Turns in one plane each, and the order they were made in; the first pair answered
turn kek:
-17.5 58.0 1.6 22.4 -32.4 -34.1 16.8 17.1 15.5 -> -55.3 16.9 -32.9 6.1 -36.0 -3.3 16.4 -3.3 35.0
30.6 1.9 28.1 2.3 8.2 -8.6 -15.7 14.8 -24.6 -> -30.3 2.2 27.0 -15.5 4.3 15.5 -9.8 11.7 -19.8
-21.6 15.7 0.6 12.5 -23.5 -18.3 15.6 -18.3 0.0 -> -13.3 -1.4 -14.8 12.6 -22.6 -14.5 13.3 -24.7 9.1
turn Zale:
18.4 -14.0 -25.1 31.1 23.3 -6.7 8.5 4.1 39.3 -> -9.4 7.8 -18.2 35.5 24.8 -7.5 16.5 15.6 37.4
15.2 9.9 -11.9 41.4 -1.6 -24.3 -16.1 7.0 -3.2 -> -9.6 26.8 -3.7 38.9 -0.9 -22.8 -12.0 11.5 -4.6
41.7 -18.2 -26.1 19.9 19.8 -6.5 6.9 0.7 18.7 -> 16.8 9.4 -26.5 35.2 21.5 -12.4 16.2 16.7 24.8
-13.6 24.9 12.5 -0.5 -40.4 8.9 9.8 -17.2 -6.4 -> -4.9 11.7 10.5 -7.7 -42.8 14.4 6.7 -24.3 -7.9
turn Zorat:
22.4 -7.4 -12.4 -4.9 -2.0 -2.2 -4.3 -6.6 6.0 -> -1.8 -11.9 -9.3 -9.1 19.3 10.4 -4.8 5.0 7.0
-13.8 7.0 47.3 -10.1 0.5 -5.6 -1.4 2.1 -17.7 -> -7.0 21.6 42.5 -1.6 -6.4 -14.2 3.7 4.4 -13.8
3.3 -3.2 0.4 -19.7 -32.2 -3.4 4.3 -26.3 -12.9 -> -36.9 -6.8 3.7 -21.1 -1.8 15.5 5.1 -8.4 -12.1
turn gug:
-8.6 -9.4 -2.0 -23.8 -10.8 -3.7 5.8 -7.4 2.5 -> -6.6 9.7 16.3 -18.2 -0.4 -10.5 7.6 5.9 -9.7
-5.9 5.0 -0.7 0.0 1.9 0.3 -2.4 2.8 -3.0 -> -7.5 1.9 -3.2 1.4 0.8 3.5 -3.0 -2.2 -0.2
-24.6 10.6 15.2 -24.8 9.7 15.7 -5.4 10.1 -2.4 -> -25.8 -2.9 -0.1 -30.8 -6.4 18.4 -6.1 -6.7 7.3
turn reku:
23.9 -5.8 20.3 -6.8 -6.5 -3.2 -1.8 -17.1 -11.5 -> 20.1 -9.6 20.1 -10.0 -4.6 2.3 -4.3 -19.7 -11.2
-5.3 12.8 18.3 3.4 -14.0 -4.6 12.6 -4.1 4.9 -> -10.9 1.6 10.3 -4.6 -18.9 2.0 7.9 -11.5 9.3
18.6 -37.2 -0.5 4.6 7.0 17.4 -10.0 -8.3 -3.9 -> 22.4 -25.2 11.5 13.1 23.8 10.1 -8.7 10.6 -8.9
-13.6 4.4 6.9 -30.4 -33.8 5.9 -0.7 -20.7 -8.1 -> -26.7 -5.0 20.0 -33.8 -1.9 17.5 -7.3 -6.4 -13.9

Between the rows of a pair lie two turns.
49.6 -1.6 -24.1 29.3 -28.3 -31.4 -4.7 -7.2 18.2 -> -37.3 -41.1 -33.4 6.0 19.8 22.3 -9.7 1.7 27.3 => reku then Zorat
-2.0 6.3 -13.2 14.7 8.8 -16.6 -11.0 18.1 -0.2 -> 7.1 -18.5 -17.2 -8.9 -5.4 -4.2 -19.1 -7.7 -1.4 => reku then Zorat
-11.9 2.7 11.1 -11.3 -2.0 14.3 -7.7 0.7 -18.3 -> 22.3 -8.1 3.1 0.8 -0.6 3.5 -9.6 -4.0 -16.8 => kek then kek
-13.8 -6.0 -27.7 10.5 -17.5 0.5 -5.5 0.8 11.3 -> -18.3 -0.4 -11.2 16.1 15.1 2.5 -6.6 23.4 2.4 => reku then reku
7.1 -27.1 -31.2 10.6 13.0 -4.2 -2.1 -2.8 21.9 -> 14.7 -7.7 -18.5 23.0 25.8 -13.5 0.2 17.2 14.8 => reku then reku
-9.4 12.9 26.5 15.0 14.0 -7.1 2.2 9.6 -11.8 -> 2.2 18.6 24.8 12.1 -12.3 -12.2 3.4 -3.9 -13.9 => Zale then reku
8.5 -14.1 -25.1 24.6 31.8 -4.7 22.3 23.1 19.7 -> 8.0 32.6 17.0 14.8 11.4 -17.9 25.3 32.5 -7.9 => Zorat then kek
23.4 -46.2 -12.3 -16.0 21.4 21.9 -10.4 -10.6 1.7 -> 27.2 23.9 25.4 15.3 29.6 -9.4 3.1 28.2 -12.9 => Zale then kek
5.5 14.2 -19.1 18.4 -25.1 -15.4 -1.4 3.7 5.9 -> -23.1 -13.4 -25.8 1.6 -15.3 12.0 -4.6 -2.7 12.2 => reku then Zorat
26.7 -23.5 2.8 -36.8 -34.6 0.4 5.6 -35.7 -7.5 -> -27.3 24.6 33.2 -1.2 30.7 -2.8 19.0 35.0 -8.5 => Zorat then reku
-16.9 -6.9 -25.5 -16.8 -27.8 -12.0 6.2 1.6 7.6 -> 19.8 5.9 6.2 -15.2 -20.5 -26.9 1.1 13.1 -18.1 => gug then Zorat
7.2 21.0 35.0 -10.3 9.5 1.4 5.1 13.6 -20.3 -> 4.0 -1.5 28.0 -31.3 -4.0 15.6 -1.8 -7.8 -21.3 => reku then Zorat
-19.4 8.8 14.7 -17.3 -28.1 0.7 2.5 -10.4 -6.9 -> -25.8 10.8 29.3 -13.6 -3.4 3.6 -0.2 7.0 -12.3 => reku then reku
